Read these off the grid that follows. Counting starts at 1.
1) Read off the entry in row 2 and column 1.
2) Read off the entry in row 1 and column 1.
3) Read off the entry directly below the largest entry.
4) Read off the entry directly above the centre entry.
5) Read off the top entry of the column that holds the smallest entry.
6) Read off the entry directly below the smallest entry.
7) Read off the entry directly above 1.21.
8) Read off the entry just left of the smallest entry.
[[-1.41  1.65  0.09  0.79 -0.30  1.80 -2.91 -0.21 -0.13]
 [ 1.29  1.96  1.21 -0.03  0.01 -4.33 -3.32 -0.08 -0.03]
 [ 0.09 -1.58  0.42  1.28  0.16  0.21  2.87  0.14 -0.10]
 [-0.90 -1.11  2.55 -4.62  0.35  5.30  1.43  0.17 -0.03]
 [-2.04  1.17 -1.92 -3.00 -0.35  4.02 -1.78 -0.29  0.09]
 [-0.77 -2.11 -1.56 -0.34 -0.64 -0.70  2.30 -0.60 -0.14]
 [ 0.83 -2.03 -1.16  1.03 -0.24 -1.44  2.25 -0.19  0.15]]
1) 1.29
2) -1.41
3) 4.02
4) 0.16
5) 0.79
6) -3.00
7) 0.09
8) 2.55

Read these off the table that follows.
1) Report the smallest entry.
2) Report the entry just right of 3.83.
3) Report the 2nd largest entry.
4) Report the entry just left of 2.54.
5) Report the first entry in reading order.
6) Report the entry just left of the largest entry.
7) Report the entry just left of -1.19.
[[-1.77  0.48  1.69 -2.69  0.54 -0.92  1.82  2.54  2.91 -1.60  0.31  1.99
  -0.50]
 [ 2.22 -2.40  1.97 -1.15  0.86 -1.04 -2.15  1.54  4.92 -0.18  3.47 -0.55
   2.55]
 [-2.18  2.45 -0.89  2.91  1.22  0.59 -0.50  0.53  2.63 -0.92  4.09 -2.90
   0.17]
 [-0.44  1.76 -2.51  1.26  0.46 -0.94 -1.00  1.42  2.30  0.32 -1.34 -1.18
   2.95]
 [-1.87  3.83  0.73  0.57  1.73 -0.33 -0.73 -1.27  0.77 -2.66  3.30 -2.80
  -0.31]
 [ 0.97  0.87  1.45  0.92 -1.49 -1.20  1.02  0.82  2.32  0.57  3.54 -2.65
   2.72]
 [-1.17  2.52 -1.65  0.38  0.91  2.57 -2.21  0.08  2.04 -2.33  1.69 -2.02
  -1.40]
 [-0.97  0.64  1.95 -0.84 -0.71 -2.72 -1.44  1.79  3.00  2.06  0.81  1.50
  -0.04]
 [ 2.69  1.45  0.55  2.65  0.14  0.90 -2.29  1.85  1.33 -0.14 -1.03 -0.11
  -1.48]
 [-0.10  1.08  2.79  0.67 -1.34  0.18  1.30  1.36  2.06 -0.78  3.39 -3.45
   1.85]
 [-2.09  2.58 -0.33  0.01 -1.35  2.38  0.45  1.67  2.66 -0.17 -1.40 -1.19
  -2.57]
 [-3.61 -0.97  0.25 -1.93  1.03  2.97 -4.92 -0.26  0.44  0.31 -0.57  1.63
   3.15]]
1) -4.92
2) 0.73
3) 4.09
4) 1.82
5) -1.77
6) 1.54
7) -1.40

A = [-2.20  3.10 -0.14  3.19 -3.47  5.48  1.29]
The third smallest entry: -0.14
The entry just left of the smallest entry -> 3.19
Report the entry just right of the largest entry.
A: 1.29
The entry just right of the smallest entry is 5.48
The smallest entry: -3.47
